In the rows, zero is written as 128.
Families of rows that turns and mirrors carry onto each other, the same ones carrying the whole set onto itself: the rest of each named row's family, in list order
5 families of 8 rows
q_269: [126 146 116 137  95 133 141 149 100 147]
q_12: [130 180 156 123  95 109 123 133 109 130]
q_38: [146 154 137 155 110 146 150 139  87 123]
q_432: [136 158 135 152 105 150 153 132  82 127]
q_610: [138 163 137 157 106 143 151 144  80 123]
q_433: [140 153 141 134  75 125 117 120 116 122]
q_662: [155 163 138 160 108 117 132 123  71 117]
q_667: [132 158 105 139 104 102 120 130  85 135]
q_857: [135 164 111 133 101  99 127 123  80 138]
q_786: [152 166 132 154 119 106 137 122  76 117]
q_80: [116 175 157 154 119 114 134 117 109 135]
q_593: [135 179 144 124  92 103 124 136 116 130]
q_597: [145 149 142 132  77 130 123 124 117 131]
q_357: [134 144 146 160 107 133 132 104 114 124]
q_342: [117 147 113 143  99 134 141 145  93 140]
q_833: [124 148 143 164  99 130 127 104 116 127]
q_928: [136 155 110 140  99  97 119 125  88 143]
q_984: [113 148 117 134 101 126 136 147  93 146]
q_481: [131 174 151 122  94 101 129 135 109 139]
q_350: [153 173 129 153 110 111 130 128  70 119]
q_658: [129 142 138 166 106 133 128 108 115 131]
q_573: [146 146 144 143  76 129 120 124 112 118]
q_26: [122 149 111 134  92 133 140 137  94 145]
q_216: [137 155 142 149  97 147 148 147  83 124]
q_379: [117 171 156 151 128 114 137 124 105 132]
q_529: [113 173 153 147 123 105 129 126 108 139]
q_430: [136 158 146 151 111 145 152 141  85 120]
q_821: [123 180 154 152 122 107 136 121 112 128]
q_617: [129 152 142 167 109 133 134 109 120 123]
q_227: [129 147 144 170 109 123 125 105 111 127]
q_601: [132 157 113 144 112  96 119 123  81 139]
q_842: [130 171 153 121  90 113 124 144 110 130]
q_845: [120 169 156 150 124 105 139 113 106 132]
q_365: [134 176 153 122  94 101 127 140 102 127]
q_509: [141 150 133 140  78 129 123 124 125 125]
q_518: [133 157 110 136 105  93 130 132  88 140]
q_338: [117 143 117 139 102 136 137 141 100 146]
q_46: [149 174 134 150 115 115 141 119  69 121]
q_806: [146 147 135 138  72 121 119 124 113 127]
q_781: [154 170 140 152 108 105 133 125  73 117]

The rest of the family of q_342: q_12, q_610, q_433, q_667, q_80, q_833, q_350
The rest of the family of q_338: q_928, q_658, q_379, q_430, q_365, q_806, q_781
The rest of the family of q_597: q_269, q_38, q_786, q_357, q_481, q_845, q_518
The rest of the family of q_593: q_432, q_857, q_26, q_821, q_617, q_509, q_46

